The same turns and mirrors carry the whole set onto itself and the rows of a family onto each other. Which other rows belong to the same family as each row named below? List them in the order they appear above.
These 36 rows form 6 families of 6 rows each.
rusa: [ 0.45  0.08 -0.07 -2.93  0.67 -1.27  1.60 -0.45  0.31 -2.49  2.26  0.56
  0.17]
Mot: [ 1.20  0.14 -2.11  0.67  1.04  2.37 -1.52 -1.53 -1.16  0.60  0.76  0.60
  1.31]
vin: [-1.58 -0.92  0.32  0.15 -0.28 -0.03  2.80  0.70  0.54 -1.49 -0.34  1.96
 -1.19]
bil: [-1.79 -1.25  0.46 -1.70 -0.97  0.35  3.04  0.69  0.85 -1.27  0.67  1.09
 -0.83]
tefi: [ 2.96  0.55 -0.75 -1.82  0.99  0.43 -0.21 -0.88 -0.37 -0.10  3.00  0.16
  0.99]
mefo: [-2.38 -2.16 -1.35  0.43 -0.60  2.97  1.49  1.46  0.43 -0.08  0.57 -0.98
 -0.71]
pavib: [-0.43 -2.08 -0.70  1.30 -0.65  2.05  1.88  2.15 -0.11  0.80  0.80 -1.53
 -0.63]
fepum: [-0.29  0.43 -1.59 -0.26  0.51  2.69 -2.27 -1.25 -0.21  0.94  0.12  0.24
  1.03]
pufuv: [ 1.76  0.38 -2.83 -0.42  2.07  1.49 -1.17 -1.26 -1.19 -0.01  0.01  0.32
  1.44]
fure: [-2.29 -0.26  0.63 -0.91  0.17 -0.44  1.56  1.92  0.69 -1.69  0.17  0.63
 -1.92]
depa: [-2.25 -0.61  0.48 -0.43 -0.35 -0.39  1.94  1.94  0.82 -1.60  0.39  0.06
 -1.46]
ges: [-1.18 -2.02 -0.96  0.02 -0.01  1.22  2.55  3.46  0.38  0.69  1.06 -0.43
  0.29]
gika: [ 3.12  0.23 -0.75 -2.92  0.61  1.36  0.22 -0.85  0.09  0.39  1.95 -0.18
 -0.67]
sarod: [ 0.85  0.87 -2.95 -0.69  2.28  2.07 -1.94 -0.91 -1.37 -0.14  1.36  0.43
  0.29]
nopun: [ 3.19  0.40 -1.19 -1.43  1.43  1.12 -0.85 -0.36  1.27  0.34  2.32  0.64
  0.35]
zeniv: [-0.57 -1.29 -2.74  1.37  1.29  2.43 -1.22  0.99 -0.64  0.01  0.68 -2.21
 -0.85]
vafar: [-1.41 -2.43 -0.67  0.18 -0.24  2.54  1.79  2.84  0.89 -0.43  0.16 -1.00
 -0.15]
luru: [-0.94 -1.55 -2.46  1.53  1.32  2.75 -0.81  1.16 -0.38 -0.88 -0.43 -0.98
  1.37]
zazut: [-2.01 -0.60  0.91 -0.91  0.21  0.46  3.31 -0.04  0.13 -0.70  1.62  1.30
 -0.96]
ter: [ 0.21  0.82 -2.82 -0.03  2.22  1.64 -2.29 -0.50 -1.52 -0.05  1.39  0.60
 -0.11]
nupog: [-0.39 -1.26 -3.49  1.08  1.03  2.88 -1.29  0.82 -0.58  0.11  0.80 -1.79
 -0.20]
fif: [-1.26 -1.83 -1.52  1.28 -0.51  1.23  1.08  2.42  0.56  0.31 -0.49 -0.18
 -1.78]
goto: [ 2.57  1.43 -1.08 -2.41  1.61  0.02  0.35 -0.93 -0.84 -0.05  1.50  1.24
 -0.58]
nise: [-1.82 -1.93 -1.90  1.44 -0.76  1.64  0.83  2.41  0.50  0.06 -0.13 -0.26
 -1.21]
Fuzub: [ 2.53  0.93 -1.86 -2.26  1.38 -0.18  0.06 -0.78 -1.05  0.56  1.65  1.19
 -1.15]
gazel: [-1.29 -1.02 -2.74  0.74  1.47  1.78 -1.67  1.62 -0.95 -1.07  1.26 -1.73
  1.40]
Fikav: [ 0.77  0.43  0.50 -3.01  1.22 -1.04  1.68  0.32 -0.20 -1.39  1.51 -0.79
 -1.85]
vav: [ 0.34  0.20  0.52 -2.45  2.00 -0.45  1.23  0.73  0.79 -3.30  1.67 -0.06
 -0.42]
bul: [ 0.87 -0.32 -0.56 -1.76  2.08 -1.05  1.77 -1.30  0.92 -2.71  1.96 -0.04
 -0.18]
vosel: [ 0.88  0.46  0.84 -2.54  0.80 -1.31  2.24  0.46  0.19 -1.49  1.25 -0.35
 -1.44]
zodo: [-1.79 -1.83 -0.63 -0.54 -0.77 -0.56  2.68  1.17  1.37 -1.83  0.69  0.47
 -0.89]
lon: [-1.73 -1.74 -2.81  0.37  0.91  1.28 -0.51  1.28 -0.47 -0.52 -0.76 -1.96
  1.63]
dafu: [ 0.33  0.21 -3.13 -0.80  0.49  1.45 -1.71 -1.56 -1.14  0.32  0.50  1.65
  0.85]
vuren: [-0.56 -0.99 -2.93  0.58  1.90  3.59 -0.99  1.79 -0.53  0.17  0.62 -0.65
  1.17]
nebob: [ 0.57  0.44  0.95 -2.00  0.23 -1.32  1.42  0.93  1.24 -1.71  2.52  0.57
 -0.25]
rav: [ 2.26  1.31  0.35 -2.08  0.95  0.25 -0.02 -1.85 -0.57  0.03  1.67  0.14
  0.31]

Which other rows belong to the same family as vafar? rusa, Mot, bil, tefi, luru
Which other rows belong to the same family as depa? sarod, nupog, goto, nise, vosel
Which other rows belong to the same family as lon? fepum, ges, nopun, zazut, bul
Which other rows belong to the same family as rav? mefo, pufuv, zodo, vuren, nebob
Which other rows belong to the same family as vin? pavib, gika, gazel, vav, dafu

The same turns and mirrors carry the whole set onto itself and the rows of a family onto each other. Which other rows belong to the same family as each row named below? List them in the order they appear above.
These 20 rows form 4 families of 5 rows each.
Leze: [ 0.23  0.94  1.61  1.10  2.70  1.11 -0.88 -1.84  0.24  1.05 -0.13 -1.04
 -0.43 -2.05 -0.54  0.99 -0.62 -0.99 -0.28  0.92]
tofar: [-0.41 -0.05  1.20 -0.33 -1.05 -0.52  2.00 -0.79 -0.23 -3.46  0.26 -1.19
  2.27  1.17  0.08  0.06 -1.68 -2.87  1.18  1.37]
Keziz: [-0.73  0.16  0.34  0.19 -0.80 -0.12  2.21 -0.47 -0.97 -2.52 -0.96  1.14
  1.94  1.40 -0.09  0.27 -2.04 -3.42  0.96  0.62]
kom: [ 1.10 -0.44  0.97  1.95 -0.40  0.74  0.88  0.93  0.51 -3.38  2.48 -1.16
 -0.37  3.20  0.55 -1.02 -2.25  0.52 -0.72  0.37]
Lak: [ 0.03 -1.36 -1.36 -0.79  2.01  0.45 -0.45 -0.25 -0.62  1.80  1.13 -1.55
 -0.54  0.15  1.28  1.19  0.90  1.28  1.45 -2.39]
kifar: [ 1.33 -1.19  0.05 -0.69 -0.22 -2.28  0.88 -0.60 -0.37 -0.89 -0.47 -0.43
 -0.11 -0.21  0.73 -0.26 -2.00 -3.17  1.59  1.72]
vez: [-0.16 -0.59 -0.04 -0.51  1.71 -1.22 -0.45 -1.54  0.11  2.28 -0.79 -1.09
 -0.37 -1.06  0.92  0.63 -0.36 -1.09  2.03  0.53]
vig: [ 1.56  0.01 -0.61  0.86  1.63  1.29  1.70  0.33 -0.58 -1.82  4.83 -0.32
 -0.81  0.20 -1.15  1.86  0.27 -0.09 -1.26 -1.50]
lin: [-0.63  0.22 -0.86  0.69  0.95  1.46  2.54  0.46  0.52 -0.70  4.80 -1.34
  0.49  1.84 -0.94  0.62  0.50  0.76  0.26 -2.16]
Gem: [ 2.87 -0.50  1.26  1.42 -0.03  0.86 -0.09  0.61 -0.77 -4.12  1.05 -0.61
 -0.83  0.78  0.42 -0.19 -2.09 -0.83 -1.61  0.32]
dilez: [-1.04  0.22 -1.59  1.18  1.17  1.47  2.59  0.55 -0.57 -0.76  3.64  1.02
  0.09  2.63 -0.59  1.65  0.01  0.40 -0.13 -2.40]
mib: [ 0.52  0.13  0.13 -0.11  1.56  2.55 -0.10 -0.25 -1.32 -0.60  0.21 -1.78
  0.63 -1.33  0.62  1.33  1.47  0.93 -0.13 -3.31]
dev: [-1.36  0.26  0.47  0.07  0.99  2.74 -0.12 -0.38  0.32  0.64 -0.40 -2.52
  1.68  0.48  0.31 -0.19  0.43  1.32  1.12 -2.49]
zem: [-1.77  0.67  1.50  0.72  1.83  0.69  0.09 -1.93  1.33  1.11  0.20 -1.44
  0.85  0.12 -1.07  0.01 -1.53 -1.46  1.05  2.18]
kitok: [-2.13  1.20  0.70  1.56  1.97  0.61  0.45 -1.73  0.57  1.80 -0.96  0.89
  0.28  0.42 -0.71  0.47 -1.54 -1.64  0.66  1.18]
lemab: [-1.82  0.55 -0.32  0.86  1.09  2.48  0.17 -0.07 -0.67  0.81 -1.17 -0.23
  1.04  1.21  0.88  0.63  0.39  1.17  0.74 -3.08]
niv: [ 2.70 -2.36 -0.96 -0.07 -0.53 -1.37  0.85  1.01 -0.51 -2.47  2.08 -0.15
 -1.22  1.82  0.72 -0.44 -2.55 -1.22  0.26  0.54]
zur: [ 0.62 -0.49  0.03  2.24 -0.15  1.04  0.66  1.05 -0.39 -2.92  1.24  1.24
 -0.62  3.72  0.54 -0.34 -2.94 -0.20 -1.02  0.06]
Nak: [ 1.13  0.48  1.13 -0.40  0.07 -0.40  1.69 -1.23 -1.03 -2.72  0.00 -0.54
  1.27 -1.70 -0.42  1.14 -0.81 -3.68  0.24  1.01]
zof: [ 1.60 -2.15 -2.13 -0.38  1.04  0.04  0.72  1.02 -0.60 -0.67  3.81 -0.62
 -1.21  1.78  0.64  1.00 -0.28  0.85  0.44 -1.89]

Which other rows belong to the same family as Leze? vig, Gem, mib, Nak
Which other rows belong to the same family as vez? Lak, kifar, niv, zof
Which other rows belong to the same family as kom? tofar, lin, dev, zem

The same turns and mirrors carry the whole set onto itself and the rows of a family onto each other. Which other rows belong to the same family as each row named below? List them in the order they appear above.
These 32 rows form 4 families of 8 rows each.
fom: [ 2.79 -0.12 -1.42 -1.77  1.94  0.65  0.33  1.12 -1.93  0.76 -2.85  0.10
 -0.62  0.47 -0.54 -0.74 -3.78  0.31 -2.67 -1.89  1.00 -1.05  1.87 -0.99
  0.81 -2.28  0.79  2.15]
fodiv: [ 3.52  0.74  1.12 -0.71  0.30 -1.60 -0.97 -1.11 -2.70 -2.75  0.54 -1.59
  1.57 -1.50 -0.14  0.86 -1.35  2.20 -2.70 -0.65 -0.11  3.23 -0.02  1.57
 -2.67 -1.07  2.98 -1.62]
mukav: [ 3.77  1.51  0.69 -0.23  1.10 -1.74 -2.63 -1.89 -2.17 -1.74  1.58 -2.22
  1.93 -0.75 -0.24  1.42 -0.14  1.78 -2.61 -0.51  0.69  2.40  0.81  0.85
 -1.89 -1.62  3.19 -0.83]
meruz: [ 3.93 -0.44 -2.13 -0.43  2.16 -0.01  0.53  0.41 -0.09  1.51 -3.76  0.28
  0.51  1.24 -0.66 -1.94 -4.32 -0.43 -1.14 -0.87  0.41 -0.13  0.82 -1.20
  0.24 -1.86  0.07  1.44]
sile: [ 3.50  2.09  0.75 -1.37  0.56 -1.79 -0.85 -0.76 -1.90 -1.12  1.07 -2.38
  1.35 -1.34 -1.21 -0.28  0.17  1.68 -1.89  0.01  0.40  2.44  0.61  1.10
 -3.40 -0.26  3.49 -1.93]
pepu: [ 3.18  1.98 -0.97 -1.92 -0.16 -2.05 -0.86  0.84 -1.70  1.63  1.06 -1.73
  0.18  0.82 -1.36  1.72 -0.95  1.92 -3.01 -0.27  0.63 -0.28  0.64  1.73
  1.43 -3.00  2.50 -0.63]
rigo: [ 1.63  2.44 -1.08 -0.32  2.56  1.59  0.42 -2.86 -0.42 -0.93 -0.47  0.22
  0.84  0.18  0.73 -2.09 -4.42 -0.31 -1.28 -1.33 -1.07  1.24  1.79 -1.14
 -1.40 -0.65  0.98  1.25]
dar: [ 4.17  2.76 -1.25 -0.47  1.44 -2.24 -2.74 -0.59 -0.29 -1.84  2.24 -2.38
  2.21 -0.82 -0.10  1.26 -0.35  2.77 -1.55 -0.92  1.53  1.62  1.49 -0.52
 -1.39 -0.41  1.75 -0.52]
moro: [ 4.07  0.62 -0.19 -0.34 -0.21 -2.74 -2.73  0.99 -1.44 -0.70  0.21 -1.86
  0.29 -0.81  2.21  2.17 -0.03  2.58 -2.13  0.01  1.32  1.31  1.01 -0.41
  0.09 -2.61  1.51 -1.04]
musi: [ 3.95  1.51 -0.24 -1.70  1.81  0.92  0.33 -1.38  0.60 -1.08 -2.51  1.14
  1.56 -0.87 -0.73 -2.11 -4.82  0.02  0.13 -0.28 -2.33  2.65 -0.08 -0.17
 -1.90 -0.16  0.16  0.43]
nimul: [ 4.29 -0.87 -2.67 -0.68  1.63  0.04 -0.71  0.54  0.05  1.80 -3.14  0.59
 -0.22  0.27 -0.02 -2.43 -4.42  1.73 -2.07 -0.74 -1.63  0.22  1.17 -0.55
 -0.07 -1.63 -0.58  2.19]
Bekeg: [ 3.29  0.07 -0.71 -1.62  1.82  0.43  0.59 -0.33 -0.09  0.53 -4.32  1.07
 -0.17  2.18 -0.10 -2.63 -3.41  0.83 -1.28 -0.74  0.04  1.98 -0.86 -0.24
  1.33 -2.27  0.43 -0.06]
Nosi: [ 3.38  0.07 -0.44 -1.75  1.39 -0.30  2.02 -0.27 -0.97  0.59 -2.94  1.36
 -0.82  1.14 -0.22 -2.99 -2.84  1.83 -1.88  0.85 -1.34  2.15 -1.70  0.15
  0.96 -2.20  1.30 -0.03]
nof: [ 1.76  1.12 -0.54 -3.26  1.43  0.76  1.36  0.75 -0.46 -0.93 -2.98  1.24
 -1.01  0.97 -0.35 -1.13 -3.39  1.63 -1.57 -0.58  0.19  0.50  0.19 -0.52
  2.10 -2.62  1.22  0.40]
pason: [ 4.70  2.41 -1.71 -0.66  1.55 -1.12 -2.89 -0.85 -0.85 -1.02  1.41 -1.54
  1.09 -2.36 -0.16  0.58 -0.06  3.30 -1.45 -1.67  0.51  1.56  1.72 -0.36
 -3.09  0.30  0.42 -1.24]
bifo: [ 3.88 -0.20 -0.33 -2.45  0.26 -0.68  1.21  1.01 -0.75 -0.06 -4.10  0.29
  0.05  2.19 -0.36 -3.44 -3.86  1.89 -1.81  0.76 -0.41  1.88 -0.01  0.62
  0.37 -1.60  1.06  0.65]
lafov: [ 5.14 -0.44 -3.13 -0.12  1.97 -0.89  0.66  0.74 -1.29  1.81 -2.65  0.22
  0.09  0.22 -0.37 -2.07 -3.50  1.18 -1.72 -0.66  0.47 -0.60  0.80 -1.59
 -0.19 -1.17 -0.86  2.18]
tud: [ 4.35  0.09 -1.62 -0.12 -0.53 -2.68 -1.76  1.49 -0.83 -1.13  0.17 -0.37
 -0.50 -1.84  2.84  1.56 -1.34  3.53 -1.81  0.06 -0.03  1.96  1.11 -0.29
  0.04 -1.86  0.94 -1.07]
Filam: [ 3.89  1.16 -1.12 -0.58  2.47  1.46  0.03 -1.64  0.64 -0.80 -2.09  0.53
  0.76  0.93 -0.68 -2.71 -4.40 -1.38 -0.53 -0.66 -1.05  1.95  0.31 -0.90
 -0.33 -0.18  0.78  0.56]
Gopek: [ 2.18  2.67 -1.02 -1.74  2.06  0.65  1.77 -2.28 -2.34 -2.16 -2.10 -0.57
  1.98  1.69  0.19 -2.90 -3.97  0.88 -1.78 -1.84  1.82  1.71  1.29 -0.64
 -1.59 -0.14  0.62  1.00]
roko: [ 4.21  0.79 -1.40 -1.13  3.03  0.83  0.49 -2.38 -1.17 -0.90 -3.32  0.29
  2.56  1.61 -2.11 -3.03 -4.33  0.29 -1.22 -1.60  1.14  1.54 -0.01 -0.23
 -1.14 -0.33  0.46  0.84]
muz: [ 3.66  0.79 -1.84 -0.87  0.79 -2.56 -1.59  1.62 -1.50  1.23  0.75 -2.50
 -0.44  0.58 -0.47 -0.48  0.64  4.40 -3.90 -0.36  1.04  0.91  1.35  0.36
 -0.66 -1.50  2.25 -0.74]
Sedup: [ 4.30  1.50 -1.10 -2.01 -0.90 -1.75 -2.16  0.37 -2.17  0.16 -0.05 -0.60
 -0.43 -0.66  0.90  2.92 -1.47  2.39 -2.07 -0.65  1.44  0.16  0.45  0.28
  1.41 -2.52 -0.10 -0.81]
kog: [ 4.27  1.89 -1.21 -1.54  3.14  0.05  1.79 -1.24 -2.03 -1.00 -2.38 -0.65
  2.04  1.31 -2.95 -3.46 -3.09  1.67 -1.72 -1.61  0.77  1.82 -1.03 -0.20
 -1.73  0.54  0.00  0.76]
Nuve: [ 3.02 -0.04 -1.57 -0.76  0.87 -3.52 -0.15  1.34 -1.76  1.01  0.53 -1.83
  1.10  0.21 -0.89 -0.05 -0.66  4.15 -3.80 -1.18  0.68  0.83  1.33  1.83
 -0.93 -2.48  3.70  0.04]
ziso: [ 2.73  1.06 -0.75 -0.57  1.23 -3.16 -2.01  0.63 -0.61  0.94  0.65 -2.21
  1.14  0.05 -0.21  1.35  0.51  3.91 -3.04 -0.60  1.13  0.65  1.05  0.78
 -0.12 -3.13  2.92 -0.55]
pati: [ 4.28  2.61 -2.49  0.36  2.15 -2.02 -2.00  0.53  0.22 -1.28  2.38 -2.13
  1.79 -1.50 -0.75  0.74 -1.80  2.96 -1.84 -2.22  0.11  1.42  1.84 -0.12
 -2.06  0.39  1.16 -0.32]
rofu: [ 4.90  1.51 -1.04 -1.51  2.62  0.07  0.26 -0.54 -1.67 -0.13 -3.03 -0.76
  2.33  1.08 -2.14 -3.45 -3.73  0.54 -1.91 -2.83 -0.43  2.13  0.96  0.33
 -2.20  0.61  0.53  1.49]
bom: [ 3.50  4.59 -2.38 -0.43  0.75 -1.79 -1.62 -2.12 -1.34 -0.62  2.27 -2.22
  2.07  1.03  0.63  0.61 -1.35  2.04 -1.91 -1.64  0.78  1.49  1.29  0.42
 -0.94 -0.11  0.56 -0.94]
zefum: [ 3.78 -0.32 -0.51 -0.74 -0.91 -1.89 -1.61  0.56 -1.23  0.15  0.24 -0.92
 -0.56 -2.03  1.39  1.21 -0.65  3.57 -2.00  2.02  0.50  0.74  0.92 -0.06
 -1.18 -2.37  1.58 -1.34]
remes: [ 4.47  1.26 -0.54  0.01  2.37  1.34  0.22 -1.65 -0.35 -0.60 -1.13  0.23
  0.22 -1.46 -0.36 -1.91 -4.11 -1.10 -0.86 -0.32 -2.32  1.88 -0.18 -1.10
 -1.58  0.03 -0.13  0.57]
kodut: [ 3.25  2.88 -0.01 -0.24 -0.39 -1.56 -1.03 -3.40 -2.92 -0.75  1.49 -2.08
  2.29 -0.18  0.84  1.35 -2.20  0.49 -2.17  0.17  0.75  1.87  0.55  1.51
 -2.20 -1.33  1.68 -0.90]

Which other rows belong to the same family as moro? mukav, meruz, dar, Bekeg, Filam, roko, ziso
Which other rows belong to the same family as bom? fom, pepu, rigo, nof, Gopek, Sedup, kodut

